128 stands for zero in the data rows.
Here are some points:
[150 106  36 255 193 170 193  21  11 139 238  33  78 178  87 171 193  56
 169 135  95 119  51 200]
[133 121 100 128 131 198  74 143  75  70 116 176 120 142 125 129 168 108
 127 112 160 141 169 163]
[116 130  13 139 165 159 121 103 168 109  77 139 174 155 113 160 148 145
  91  64 140 145 149 168]
[144 142 106 166 157 115 186 115 130 150 137  70 113 133 111 161 130 134
 136 113 104 148 111 136]
[ 88 109  84 106  95 210 114 174 101 144 140 174 105 123 104 114 114 122
  78 116 105 128 183 178]
[144 105 109 134 137 110 149 125 139 169 140 119 107  93  97 105 118 129
 101 145  88  87 129 103]
[122 152  81 149 172 132 134 131  95  87 111  89 150 170 127 168 146 157
 137  53 148 190 151 136]
[114 148 133 155 123 141  89 118  60 160 155 129 116 130 149 122 111 132
 106 137 136 124 109 140]
[ 76 143 255   0  65  71 118 239 168  82  66 194 102  80 144 102  95 162
 122  90 144 173 206  24]
[134 132 201 177 128 115 194 109  70  69 177  96  92 179 129 163 175  77
 199 103 120 177 102 127]
[153 127  82 164 168 103 150 106 120 135 157 121  80 125 118 180 155 113
 119 130 129  96 133 163]
[135 135 139 232 173 167 177 104   0  94 220  79  53 189 124 183 181  65
 186  86 126 166 123 179]
[189 171 206 109  88 114 114 210 111  66 107 189 116 131 138 120 125 148
 114 126 134 154 123 113]
[103 158 176  10  97  88 156 194 220 112  39 154 174 132 152 129  83 206
 122  50 170 171 189  77]
[102 134 139 160 134  82 118  51 128  89 148 110 114 134 145 176 142  98
 137 188 145 135  97 151]
[115  85  36 231 150 164 119   0 109 147 198  98 135 173  91 167 167  73
 130 213  89  91  57 216]
[ 81 136 110  53 131  99  87 146 207 234  68 142 183  84 158  77  76 202
  74  85 164 104 202  84]
[174  89  58 222  92 227 125 112 121 116 141 127 180  97  95  57 151  78
  73 167  70 128  91 180]
[ 57  99 128  25  90 121 131 137 255 207  62 161 191  96 124  57  77 160
 103 114 129 100 166  79]
[ 73 157 160  24 105 120 141 188 140  59  59 147 136 157 144 161 100 175
 137  36 179 203 182  91]
[134 140 157 148 103 161 123 150  70  82 152 138 138 172 137 134 140 128
 126 102 117 174 122 145]
[141 126 169  87  75 124 129 181 160 102  97 159 152 113 121 112 111 142
 121 129 107 144 110 103]
[210 107 126 126 162  67 178 120 243 134 108 132 146  86 129 106 155 141
 126 114 123  68 136  87]
[  0 112 144  23 136 103 182  79 135 152 124 116  69 176 111 175 110 130
 163  74 164 135 178  78]
[106 142 162  92 100 147 132 150 103  89 117 156 107 175 104 154 139 120
 151 125 129 165 119 129]
[ 96 117  66 117 138 160 136 118 214 180  61 128 226 125 145  82 110 161
  97  40 146 142 192 131]
[148 153 128 109 141  84 147 163 149 165 107 105 106  91 129 145  95 152
 120 132 131 118 122 109]
[177 134  91 235 140 221 183 125  26  19 165  95 103 193  81 194 191  72
 179 106  92 202  61 211]
[146 106 131 102 133 122 122 117 173 131 145 177  98  87 148 113 148 122
  96 138 135  69 166 120]
[118 130 170  92 109 100 171 138 204 158 132 141 133 137 141 122 118 142
 150 124 122 114 122 115]
[ 37 185 203   0  67  77 119 244 174 171  12 135 122  94 105 112   3 213
 115 137 150 178 159  32]
[132  72  13 242 211 144 149   0  99 152 196  69 100 128 112 149 179  65
 134 146 120  67 117 173]
[120 110 153 106 119 158 161 137 136  65 130 128 103 148  98 139 163  94
 183 141 112 159 130 125]
[125 143 162  74 115 112 128 174 165 197 111 144 150 102 159  68  89 182
 103  82 159 106 169  82]
[127 104  76 163 161 149 142 102  95  81 175 134  92 159 122 159 165 103
 122 104 123 121 159 165]
[107 154 182  25  64  68  92 183 218 230  63 150 161  48 140  68  21 189
  71 203 128  88 119  74]
[142 155 151 142 166 104  97 149  88  85 107 123 142 127 177 128 124 146
 146  64 179 152 159 106]
[151 111 189 148 151 117 177 134  83  56 182 106  60 121 139 150 193  88
 182  93 125 154 156  97]
[112 201 169  61 122 108 132 224 113  88  64 125 148 124 170 134  66 225
 132  29 183 200 156  94]
[177 154 215 146 100  98 100 171  42  71 162 153  52 113 130 157 130  78
 132 198 114 128  73 123]
[137 130  84 131  99 134  42 133 176 250 106 156 184  59 147  76  60 148
  39 211 123  52 112 168]
[153 125  34 157 145 174 166 133 139 206  99  82 146 109  72 123 113 136
  87 109  89 123 109 149]
[121 120  71 185 159 161  90  93  76 118 141 128 116 123 128 150 155  85
 105 134 141 127 156 182]
[ 53 115 196  32 104 138 175 149 129 150 146 148  65 155 126 149 130 117
 149  78 143 139 193  94]
[133 134 148 196 124 170 122 168  16 118 191 108  84 141 131 117 145  63
 158 139 111 156 117 161]
[112 155 190  76  90  87 150 161 148 145 131 123 122 123 145 121  87 173
 139 137 124 131  87  92]
[ 95  90  94  76 116 165 196 145 163 166 104 113  91  99  65 133 128 117
 124 110  92 128 171 117]
[189  80  60 255 163 185 190  60  89 130 197  82  76 117  73 141 206  37
 147 172  67 103  87 181]
[145  93  74 247 183 118 135  17  54 153 228  70  74 129 115 186 184  49
 150 188  98  70  53 179]
[101 166 139  19 113  86  84 189 199 175  34 158 176  85 149  92  37 220
  92 109 168 114 146  72]
[129 120  50 175 173 202 165  83  46  34 129  96 102 207  81 201 192  81
 154  60 137 192 120 160]
[138 173 176  43  90  77 120 178 247 149  14 163 181  83 131  92  50 183
  97 158 147 131 122  86]
[ 77 112 149 106 135 136 153  78 148  85 135 144 128 212 126 176 171 100
 174  92 148 157 158 144]
[130  96 172 166  83 193 145  79 106  52 175 170 128 186 118 124 181  65
 142 141 103 148  90 156]
[116 124 164  22 102 103 133 210 197 201  87 140 122  57 137  81  76 165
 113 114 128  97 165  58]
[104  93 140 178 125 101 116  47 149 146 214 136 116 118 164 118 149  93
 136 204 108  68 104 160]
[ 70 157 255   0  43 111 148 245 155 103  74 188 138 135 160 103  79 183
 131  39 148 193 187  60]
[ 92  97  45 149 179 148 100  43 106 137 141 119 124 155 111 147 157 109
 124 129 140  99 146 145]
[ 82 144 190  27 103  89 142 182 193 146  52 120 139  80 131 105  84 165
 134 111 142 168 184  56]
[103 124 255  41  68  69 149 162 199 177 123 161 109  75 169  97  84 134
 127 138 136  99 141  62]
[131 104 145 169 135 134 168  63  98  89 190 124  93 161 134 161 171 101
 172 129 121 117  97 144]
[139 117 155 104 148  70 225 110 163  72 145 123  64 129 110 176 160 136
 160  89 122 121 135  90]
[110 125  96  90 129 102  95 120 218 236  82 143 187  83 147  79  68 185
  92 139 144  66 146 115]
[177 166 138 145 137  87  98 186 115 136 111 128 124  76 151 127 103 160
 102 139 130 129 130 125]
[ 80 148 196   6  15 179 101 255 198 164  33 195 187  89 113  20  46 171
  88 135 109 180 181  94]
[100 108 128  26  79 162 158 205 231 165  56 175 174 123  98  73 107 156
 105  70 111 138 194  96]
[126 143 148 107 107 138 131 161 135  52  98 180 147 141 140 116 132 157
 119  64 143 162 144 118]
[192  69 103 253 158 128 185  50  93  96 241  81  23 112  80 183 219   0
 163 246  49  80  51 178]
[ 87 107 209 116  83 146 180  99 107  78 166 133  97 180 113 139 149  72
 169 135 114 161 111 122]
[ 55 128 162  45  74 175 164 154 139  77  86 145 142 177 100 138 116 141
 140  79 130 205 157 116]
[ 85  87 134 220 134 200 182  21  21  54 244 101  82 255 106 197 213  32
 211 122 110 167  87 202]
[140 118  93 213 138 162  87  37  65 138 181 121 146 171 127 142 167 110
 124 182 121 111  91 188]
[ 24 113  90  62 139 160 157  99 180 195  83  99 153 140 116 117 101 138
 134  71 160 148 194 116]
[135 138 183 121 103 120  98 178  73 142 130 116 113  98 126 102 112 115
 137 161 113 145 116  91]
[ 61 160 155  37  73 158  79 200 170 144  49 166 204 131 158  70  48 187
 100  97 166 177 180 117]
[156 113 126 222 133 115 164  44 109 144 224 104  98 155 131 167 149  90
 144 197  84  84  38 182]
[172 125 170 170 100 158 133 146 105 105 154 152 144  97 157  65 144 127
 118 106 123 125 120 122]
[155  95 111 240 131 159 157  45 102 156 226 111 126 170 144 137 173  60
 134 151 103  89  75 196]
[168 100 157 145 121  93 148 114 147 143 194 146  80 107 133 135 160  95
 125 176  98  66 107 128]
[147 131  75 200 105 221 113 123  30  93 158 132 114 160  92 159 146  92
 110 155 104 156  74 213]
[121 135 179 158 126 125 118 110  88 126 154 124 134 153 135 105 135 121
 166 143 116 138 101 117]
[ 72  97 118 144 135 111  64  55 107 187 166 131  99  92 134 111 122  81
 145 234 129  58 105 136]
[141 156 121 102 128  67 127 197 159 156  83 129 138  61 132 108  80 191
  90 104 116 121 140  91]
[106 161 155 153  86 177 106 158  76  78 116 152 177 172 157 115 119 137
 119  70 143 202 118 158]
[161 143  92 185 178 122 157 108  86 153 168  82  65 123 127 192 150 105
 140 139 133 116 120 172]
[191 123 113 188 125 114  99 139 127 106 151 157 140  95 130 108 158 117
 101 162  94  97  92 146]
[196 127 148  98 108  99 129 207 174  85  98 177  93  64 102 121 136 115
  98 166  86 108 125 102]
[159 164  98 145 121 151  95 190  93  99 114 176  99 115 123 160 126 140
  83 130 122 143 139 183]
[133 157 117 124 127 179 158 148 118 104  81  98 162 172 114 166 130 133
 131  64 145 202 134 157]
[159 104 139 231 178 105 188  32  52  56 230 112  55 167 138 179 202  71
 178 115 135  98 103 158]
[143 173 176 146  84 155 135 196  64  93 131 144 121 152 135 133 117 139
 129 104 123 191 107 150]
[ 83 105 124  81 149  89 149  95 172 182 122 124  86 102 129 142 110 114
 138 129 139  78 147  95]
[ 39 114 102  35  78 181 125 138 213 214  48 132 209 131  97  73  60 169
 111 116 126 144 144 110]
[105 127 161 133  96 201 127 130  61  45 141 158 100 184  99 158 156  83
 154 143 110 187 124 166]
[130  85 109 220 179  74 168  28  36  86 255  64  18 138 104 195 184  48
 171 208  85  80  66 143]
[156 110  92 199 138 227 185 138  64  30 167 133 102 174 116 146 205  74
 130  38 121 190 178 186]
[ 89 132 130 133 173 109 170  89 122 135 126  62  97 135 122 166 150 115
 206 117 144 158 134 115]
[152 128 223 139 135  71 183 122  87  44 192 106  43 129 143 156 164  90
 194 148 121 137 102  84]
[142 123 188 152 110 124 154  99  86 121 205 135  57 115 152 157 142  91
 143 168 132  94  89 148]
[ 80 105  79 118 150 172 134  81 131 109 104 112 155 174  90 131 151 130
 154 101 125 157 147 126]
[154 122 127 126  89 174 115 181 158  77 109 184 135 137 109 136 154  98
 115 142  89 157 123 162]
[120 118 206 130  87 135 107 127  92  70 153 165 140 163 149 108 149 109
 162 124 133 149 105 109]
[128 102 109 131 123  83  88  81 187 177 146 153 128  82 149 126 118 123
  81 201 119  55 123 137]
[103 176 191   0 117  18 111 201 233 207  16 117 177  47 178  76  13 236
  90  89 189 117 170   3]
[173 121 154 150 101  81 130  88 208 149 127 146 114  61 124 129 115  87
 104 255  97  64  62 148]
[161 157 174  88 123  82 114 204 135 146  90 115 140 101 140 110 100 153
 136 126 145 138 139  82]
[146 151 119 139 128 128 130 126 118  95 109 122 150 153 128 135 122 143
 143 118 143 143  75 129]
[154 110 148 187 183  68 190  27 144 170 190  58 101 133 150 156 170  94
 188 139 138  82  85 108]
[100 133  59  87 148 146 138 163 146  87  56 117 140 152  86 182 130 139
 136  78 126 185 163 136]
[ 88 162 221  46  95 116 139 210 121  89  82 149 137 152 153 125  96 171
 150  43 161 201 185  83]
[120 136 120 122 141 130 156 131 113  86 120  99 159 172 116 127 121 168
 143  72 143 169 140 114]
[134 111  80 131 134 184 117 132 155 123  68 134 163  91 104  83 116 119
 108 124 121 134 157 129]
[166 143  49 166 192 112  72 124 103  88 108 131 122 108 136 161 149 134
 109 136 161 116 163 164]
[170 149 104 159 170  62 100 105 161 179 126 118 168 127 164 135 125 173
 124 119 151  84 103 124]
[158 143 137 188  93 187 135 170  67  79 142 144 159 165 116  96 134 122
 120 103 102 180 109 165]
[100  89 118 178 152 129 173  20  96 147 213  98  86 178 126 185 179  77
 167 130 121  95  95 158]
[166 112  53 217 159 101  67  49 173 241 176 122 173  68 188  96 115 123
  70 193 140  14  85 180]
24 more points follow, each with its number after it:
[163 119 114 125 130 149 157 212 149 125  98 117 132  94 101 110 133 117
 136  96  93 149 158 123] 0
[ 86 120 205  63  95 128 143 142 150  77 120 179 114 152 143 135 137 129
 151  92 136 158 166  96] 1
[107 105 154 148 107 184 165 120  71  72 187 143  88 187 113 142 166  75
 154 109 111 157 133 156] 2
[ 17 141 171   0  61 124 122 156 202 203  59 168 153 151 119 102  53 186
 109 116 156 140 165  83] 3
[104 185 134  74 105 148  67 221  58 106  82 154 151 178 130 134  80 187
 109  87 156 189 147 129] 4
[136 155 144  98 146  99  96 148 120 142  98 126 143 122 168 145 108 169
 134  89 179 127 144 107] 5
[142  84 127 112 145 100 142 110 180 140 131 134 115  97 112  99 162 107
 133 137 107  88 157  77] 6
[ 84 145  88 136 141 198 137  84  86  82 143 131 117 223 117 183 160 127
 158 103 159 174 131 197] 7
[113 141 155  98 145  90  87 114 141  96 104 161 148 134 174 118 124 152
 115  92 186 127 178  99] 8
[ 80 164 205   0  56 129 100 255 210 131   8 190 158  99 125  95  61 175
 119 109 139 187 195  81] 9
[118 114  84 213 221 101 168  13  66 159 202  57  70 161 141 193 184  92
 179  91 164  98 125 145] 10
[183 150 222 117  81 115  79 158 108 125 138 182  76  68 150 120 121 101
 101 225 138  96 104 128] 11
[189 122 123 188 140 139 175 126 108  60 143  98 102 121  98 159 175  91
 149 143  91 153  95 149] 12
[120 152 167  82  99 135 133 178 172 117  79 133 197 143 151  84 103 186
 129  77 150 181 168 103] 13
[155  42  11 237 183 177 210   0 127  96 186  77  96 143  50 176 222  33
 154 153  70  87  84 181] 14
[136 140 160 167 127 119  82 103 107  38 125 135 176 179 152 145 168 109
 152 138 141 186 121 143] 15
[167 175 210 132 111 114 160 195 115 124 117 106 119  96 160 107 118 126
 126  96 151 176 147 108] 16
[145 146 196  60 103 106 172 181 169  39  95 182 113 157 137 154 137 138
 147  70 157 154 146 104] 17
[118 104 162 117 120 116 236 110 168 106 155  97  88 136 113 162 143  96
 175 108  99 134 104 115] 18
[128  85  97 161 155 131 156  82 120 157 172 101 101 109 112 109 163 103
 161 131 114  84 116 110] 19
[191 136 148 221 147 116 175 102  70  84 213 125  82 157 146 163 172 104
 147 114 118 115  80 162] 20
[ 67 172 187  23  77 124 148 187 177 127  46 152 181 172 157 135  65 199
 128  32 175 199 160  96] 21
[132 117 172  78  98 114 117 133 132  61 125 183 109 147 124 146 133 129
 119 138 138 123 134 107] 22
[130 135 231  27  88  63 140 170 229 149 103 175 117  90 160 101  95 144
 114 151 150  96 166  72] 23
Which two of these numbered points are nearest to each point below, ignoring the 2 directions in which the first points spread most? Their numbers follow each, nearest first.
[ 99 103  94 103 138 147 154 146 120 169 140 103 114 124  96 128 138 137
 130  96 110 128 172 120] > 19 2
[168 115 113 229 175 116 165  97  71 109 228 114  75 160 152 162 186  77
 152  97 110 100 108 165] > 20 5
[124  90 135 145  92 181 187 109 145 144 144 142 130 167  65  73 133  83
 150 158  76 114  99 131] > 2 9
[216 127 111 233 141 124 129 140  66  70 204 148  97 125 144 155 183 102
 113 132  93 107  95 184] > 20 12
[180 111  45 241 151 192 117  73 112 139 170 126 179 153 132 106 176 114
 101 121 115 106 111 204] > 13 7
[205  99  95 243 142 134 168  66 142  71 172 107 132 110 120 138 202  59
 145 170  85 111  56 167] > 12 13
[179 116 112 129 143 107 137 122 184 146 130 163 103 104 125 137 151 123
 111 149 121  71 135 135] > 17 22
[ 56  95  79  22 116 160 163 167 206 156  51 145 152 144  87 143 111 139
 120  43 131 146 209 118] > 14 7
[136 191 147 152 181  94 120 152  27 121 141 100  76 122 181 166 112 166
 145  59 194 151 146 120] > 5 10
[209  64  59 206 181  93 115  48 164 185 186 120  97  58 102 111 172  79
  86 227  78   1 112 136] > 6 12
[ 97 123 114  83 182  71 170  60 211 179 106 113 134 125 159 149 114 174
 143  62 179  80 155  89] > 10 21
[113 132  49 219 140 198  36  88  23 139 190 141 134 165 153 143 134 104
  97 167 133 116 104 228] > 4 7
[112 120 175 145 122 112 152  80 103  85 186 132 105 183 140 150 156 110
 166 133 126 133  99 124] > 1 22
[113 108  56 153 176 115 184  62 192 135 124  85 118 128 106 174 154 100
 137 126 113 121 129 150] > 14 21
[137 104  69 160 130 168 172 100 147 116 116 113 148 160  81 151 152 106
 133 105  96 141  95 157] > 14 13
[156 111 154 236 107 215 177 116   0   0 225 109  47 209  79 212 218   7
 196 172  68 204  66 220] > 9 2
[115 110 144 143 139  83  91  82  77  99 192 136  40 130 117 195 145  73
 139 241 116  91 113 156] > 22 1
[111 119 168 109 113 116 154 113 208 142 103 124 201 111 172  71 110 161
 128  72 143 138 149  86] > 13 21
[129 147 187  99  83 117  82 164 103  67 136 189 117 141 147 141 128 141
 120 156 138 142 120 136] > 22 11
[ 43 117 193  43 112  99 136 129 112 103 129 128  92 144 138 147 117 125
 166 103 153 155 168  73] > 1 19
[175 138  63 255 142 187  27  77   0  55 201 130 137 184 133 163 179 107
 127 189 120 139  51 224] > 4 15
[137  92 108 119 142  86 141 116 165 124 137 122 100  97 107 145 141 100
 138 170  91  86 115 106] > 6 12
[ 75 140 118  98 166  81 151  89 154 173  93  88 151 142 152 154 101 170
 133  46 167 142 158  88] > 10 21
[110 103  23 189 163 198 134  72 112 159 150  90 144 165  92 149 152 104
 133 141 107 126 129 206] > 7 13
[112 109  37 118 168 165 123 120 158 122  68  98 152 123  82 137 138 118
 126 121 130 150 178 143] > 14 7
[138 142 151  67  67 169 103 185 180 154  37 163 183 112  82  76  87 149
  92 170 102 156 129 111] > 9 12
[ 71  93 169   8 126 131 153 134 179 134  79 139 116 141 100 100 132 124
 178  95 157 130 201  43] > 6 19
[145 149 146  55 109 121 117 198 208 195  53 157 189  91 147  52  72 191
  91  84 159 110 172  81] > 13 19
[101 171 168  81  73 127  49 176 112 192  93 145 167  85 152  63  41 174
  71 175 156 126 110 109] > 4 9
[ 49 149 161  33  83 145 121 149 138 144  66 163 124 165  93 124  80 149
 138 140 151 161 147 110] > 3 2
[132 122 213  56  50 123  85 171 172 108 106 215 140 119 140 106 119 124
  99 174 125 118 141 113] > 22 9
[129 145  13 150 167 190  57 146  62 140  76 112 151 124 100 134 120 145
 101 116 148 150 149 165] > 4 7
[ 85 113 143  60 113  85 142 103 171 156 124 135 102 103 131 131 100 146
 121 150 133  89 127  85] > 1 19
[173 117 177 173 150 100 255 109 127  79 187  94  69 181 101 182 187  85
 199  95  92 142  97 125] > 18 17
[ 84 150 194  19  67 141 109 244 127 143  96 178 113 117 136  92  58 145
  94 112 135 149 180  98] > 2 9
[195 107 108 255 128 189 136 104  26  38 234 122  91 171 112 172 211  48
 152 182  71 143  75 233] > 9 12
[158 129  67 164 110 162  67 136 109 193 136 149 139 106 113 121 105 110
  50 189 108  85  96 184] > 4 9
[191 130 115 197 156 178 185 164  69  53 146 103 118 159 107 134 189 114
 165  50 115 181 143 149] > 0 12
[119 132  18 205 154 159 111  97  74 141 150  78 143 135 101 159 124 121
  87 153  93 141  99 198] > 4 7
[131 175 203  72  46 146 121 239 157 152  58 142 167 113 117  73  49 133
 113 168 114 181 102 112] > 9 12
[170 141 235 131  45 147 144 185 104  91 149 168  96 119 109 111 133  95
 141 205  76 148  74 137] > 11 9
[150 142 183 149 130 100 121 133  91 113 135  97 119 110 137 139 132 121
 156 158 125 150 114 113] > 16 20
[139 106  66 152 150 154 176 114 134 125 127 111 117 141  84 137 150 114
 130 100 101 127 127 137] > 14 0
[ 74  82  73 224 166 148 142   4  34 144 247  83  78 180 126 180 177  62
 169 149 106  93  78 183] > 3 21
[111 114 104 162 137 135 144  50 119  95 157 108 150 189 135 165 147 110
 146 123 143 134  94 159] > 21 13
[182 116 149 142 131  70 187 110 200 135 145 140 108  95 131 129 134 124
 129 146 100  65  85 114] > 17 20
[ 59 136 180   0  70 143 106 199 232 194  31 208 146  98 115  53  52 175
  90 122 152 122 207  69] > 2 9
[134 118 127 133 165  89 148  87 120 176 142  93  93 102 123 128 131 122
 148 135 141  81 117  92] > 19 5
[103 117 137   0 103  59 145 189 255 255   9 121 173   0 108  33  26 191
  72 143 121  72 177  16] > 19 6
[194 118  97 217 141  75 137 101 128 158 174  94 102  56 115 122 127 105
 113 221  74  62  36 139] > 12 20
[174 116  58 150 162 106 126 109 178 178 115 105 119  64  98 132 130 138
 118 190  96  66  87 133] > 12 0
[ 85 128 131  33 130  79 154 157 208 217  73 128 115  93 101 110  70 170
 123 125 127  92 158  71] > 19 18
[ 68 146 145  72 127  90  94  91 159 183 105 124 165 170 154 150  95 174
 143 125 170 125 121 111] > 21 7
[154 114 120 116 144 103 149 142 160 137 127 140 100 106 122 152 144 119
 116 113 121 100 153 122] > 6 17
[145 115 178 139 118 104 121 125 117 151 162 133  96  53 155  77 119 119
 119 167 124  81 129  96] > 16 20
[ 69 137  72   0 137  80  64 151 233 214   8 154 182  77 128 105  36 222
  67 122 189  87 207  80] > 7 5
[204 136  64 205 216  39 106  64 136 255 149  53 118  39 145 120 109 153
 107 186 137  14  74 109] > 5 20
[ 43  95  27  89 138 160  73  89 148 205 107 117 179 121 119  87  87 162
  89 119 144  96 156 123] > 7 3
[156  98 167 147 132  54 131  77 142 112 207 157  28 123 126 215 175  57
 147 236 100  58  83 148] > 23 22
[153 156 169 171 134  57  30  94  86 118 150 128 140 100 176 146 123 135
 131 224 149 103  72 137] > 15 5
[ 74 117 113  94 109 168  76 100 108  94  90 130 192 180 126 134 131 144
 123 104 157 180 155 131] > 7 13
[136  92 177 187 129 120 177  69 100  44 219 153  87 190 129 159 218  75
 175 113 100 132 120 143] > 1 23
[ 83 107 165 126 140  68 126   0 145  85 171 122 100 140 168 185 160 101
 168 172 165  97  83 117] > 1 22
[168 117 124 255 149 140  85  28   0  39 255 116  89 209 174 193 218  56
 152 201 115 121  51 231] > 15 22
[ 78 120 114 157 110 182 120 119  81 139 157 126 132 155 135 122 124  94
 141 130 133 144 137 182] > 2 9
[ 20 130 153   0  86 190  70 161 173 133  10 171 203 164 125  88  83 162
 123  79 198 191 238  93] > 7 3
[146 156  79 211 122 220 133 130   7  48 150 114 144 200 127 173 152 129
 141  67 142 203  82 209] > 4 13
[ 90 148 184  46  91  73  94 155 135 129  95 149  97  79 131 138  75 150
  97 179 139 124 130  87] > 22 9
[127 111 122 159 171  70 151  29 177 104 143 110 134 122 163 165 178 115
 140 114 151 109 137 122] > 8 17
[118 125 154 156 155  54 210  59 131 149 174  55  81 134 116 167 132 116
 178 156 106 114  75  98] > 18 19
[ 98 188 109  60 110 163 115 238 121 125  21 131 193 163 121 119  62 216
 115  19 151 220 157 109] > 4 13
[137 109  51 138 177 109 147  78 197 200  98  73 167 115  97 144 145 154
 135 128 113 103 128 125] > 14 21
[101 102  51 184 154 161 140  26 122 112 162 123 130 179 112 155 161  97
 127 140 131 112 114 187] > 7 21
[121 132 129 113 107 121 108 114 159 158 126 164 148 132 137 113 115 145
  74 136 139 105 143 140] > 2 13
[210  96   0 252 194 188 127  82  99 127 159 102 130  97  87 118 181 124
  94 130  84  87 102 180] > 0 13
[148 157 117 138 175 120 130 124 126 118  98  92 144 127 153 145 124 156
 151  90 173 149 144 128] > 5 13
[140  81 100 178 129 181 126  62  60  26 188 135  80 173  95 193 194  60
 155 175 107 130  91 181] > 22 9
[ 38 171 104  19  72 199  94 236 164 174   0 156 229 142 106  65  37 229
  92  34 141 222 188 105] > 7 4
[124 127  90 104 125 100  57 131 156 225 110 139 118  59 105 107  84 136
  70 245 108  64 131 133] > 9 4
[165 104 180 201 123 118 128  74  31  20 234 172  38 159 140 169 206  46
 146 172 127 106 104 155] > 22 23
[169 101  73 241 157 153  89  12 104  85 193 148 132 164 138 161 196  69
 115 199 123  84  92 216] > 15 8
[ 90 152 171  22  72 122 126 201 228 218  60 161 183 106 143  55  50 190
  89 104 146 129 166  83] > 2 13
[109 161 243  43 113  21 124 174 167 125 113 136 101  78 187 136  91 162
 141 127 166 126 147  52] > 23 20
[165 135 123 170 169  77 160  74 124  96 151 104  79 132 119 194 163 109
 153 164 132 111 100 144] > 17 12
[189 154 210 159  96  38 108 173 100 134 184 139  89  65 158 115 106 140
 115 214  99  86  65 110] > 11 20
[129  82 126 160  85 186 172 120 116 156 192 137  86 130  79 118 152  62
 115 181  54 104 106 169] > 2 9
[ 64 131 118 112 115 146 123 124 114 161 132 121 110 127 127 146 103 113
 126 142 133 137 136 157] > 3 2
[167 150  97 225 153 128  82  67  80  83 164 137 144 146 162 174 162 135
 111 145 134 129  76 189] > 15 5
[188 140 148 151 108 125 157 164 122  72 139 140 119 138 114 134 133 118
 112 141  98 142  98 138] > 12 20
[ 69 111 134  95 110 148 110  98 156 138 108 143 151 143 128 132 122 115
 132 138 138 136 152 142] > 3 2
[169 158 204 169 142  91 130 150  33  39 182 124  75 150 174 166 147 119
 167  98 149 155  97 111] > 20 16
[184 107 125 117 127 101 154 171 231 202 101 146 155  45 119  54 126 152
 102 127  94  67 158  94] > 0 6
[ 92 144 233  24  51 147 147 214 151  88 105 182 124 165 130 118 106 125
 149 112 141 177 156 111] > 2 1
[ 72 109 154  45 114 150 197 164 156 117 118 142  99 170 111 136 135 128
 164  45 137 160 194  93] > 19 6
[164 172 156   9  36 148  75 255 232 177   0 226 188  48 123  52  29 187
  37 147 132 117 137 105] > 9 12
[107 120 111 131 149 146 184  83 125  93 138 106 117 177 123 167 150 126
 166  73 160 149 131 140] > 21 19
[199  95 137 202 151  74  70  93 123 122 195 162  98  42 179 115 166  84
  85 198 118  38 138 142] > 22 11
[103 158 173 121  69 167 110 157 102  64 108 155 152 159 132 120 104 129
 132 141 121 194  88 145] > 9 15
[209  96  44 255 212 156 115  45   0   5 249 112  40 171 103 217 255  35
 154 166  95 118  95 217] > 22 8
[162 111  66 145 174 163 161 134 150 174 131 100 109 114  98 124 148 120
 126 112 109 109 158 135] > 0 19
[174 122 111 239 157 157 183  73  50  57 205  87  62 178  89 195 202  56
 174 164  82 151  59 187] > 12 9
[133 122 136 156 127 146 101  90 113  66 126 137 140 154 130 148 152  95
 140 162 142 151 126 157] > 15 9
[ 93 127 156  49 117 102 133 139 177 141 105 178 124 131 144 105 101 172
 121  87 164 100 171  86] > 1 2
[133 110 171 141 134  88 109 107 157 162 154 131 134 112 165  90 149  82
 132 146 136  93 141  97] > 1 6
[138 113 135  78 115 157 177 168 202 172  81 129 159  95 112  69 110 161
 145  82 119 117 145  89] > 19 0
[152  80   0 255 181 204 146  45  61 141 205  83  97 129  91 153 200  42
 109 148  90  98 119 227] > 0 13
[113  79  32 177 219 108 175  18 142 119 192  83  65 127 136 206 195  77
 157 114 145  73 152 163] > 10 19
[ 65 128 176  27  81 169 142 125 195 163  57 152 192 171 132  92  99 161
 149  78 170 161 164  92] > 3 21
[174 158  92 188 116 128  93 179  94 160 121 129 176  97 135  76  91 174
  82 131 101 126  99 145] > 4 13
[148 156 152  72 128  81 143 200 200 202  88 129 152  99 152  97  69 181
 119  97 144 105 144  88] > 20 5
[181 127 114 149 193  30  46  71 110 133 167 132  93  62 188 133 145 144
  96 186 178  34 139  90] > 8 5
[138 135  99 180 213  44 140  64 103 169 184  66  84 105 176 171 131 134
 134 108 174  75 134 122] > 10 5
[196 101 110 182 163 124 131  78 139 127 164 123 119 109 127 108 175 106
 145 165 113  67  92 123] > 6 12
[173 140 104 190 139 145 113 116  94 140 141  86 158 110 134 107 129 136
 120 151 127 127  87 148] > 13 5
[125  95 121 186 164 120 192  35  99 187 231  75  53 122 127 152 154  79
 144 157 120  61 102 150] > 19 18
[ 73 139 191  25 110  92 145 125 178 122  78 139 128 116 145 112  86 166
 150 103 177 129 142  60] > 1 19
[146 147  57 102 109 167 124 186 200 237  38 108 207  76 101  71  70 173
  74 126 117 125 133 138] > 0 13
[120 120 137 130 169 132 166 116  61  98 164 111  52 150 117 171 185 104
 177  81 148 140 176 120] > 19 6
[ 91 125 108  52  64 223 197 217 190 138  65 134 158 167  70 136 102 125
 123  72  85 199 138 154] > 14 0
[177 119 200 179 162  54 176  82  99  80 202 104  61 140 157 166 175  73
 179 137 136 103  97 100] > 23 20
[141 142 213 127  95  60  71 131 111 101 168 183 104  97 192 137 128 142
 114 174 142 101 114 118] > 11 22
[168 148 160 186 189  14 191 102 149 175 157  31 118  74 178 141 116 139
 145  96 134 116 111  76] > 16 10
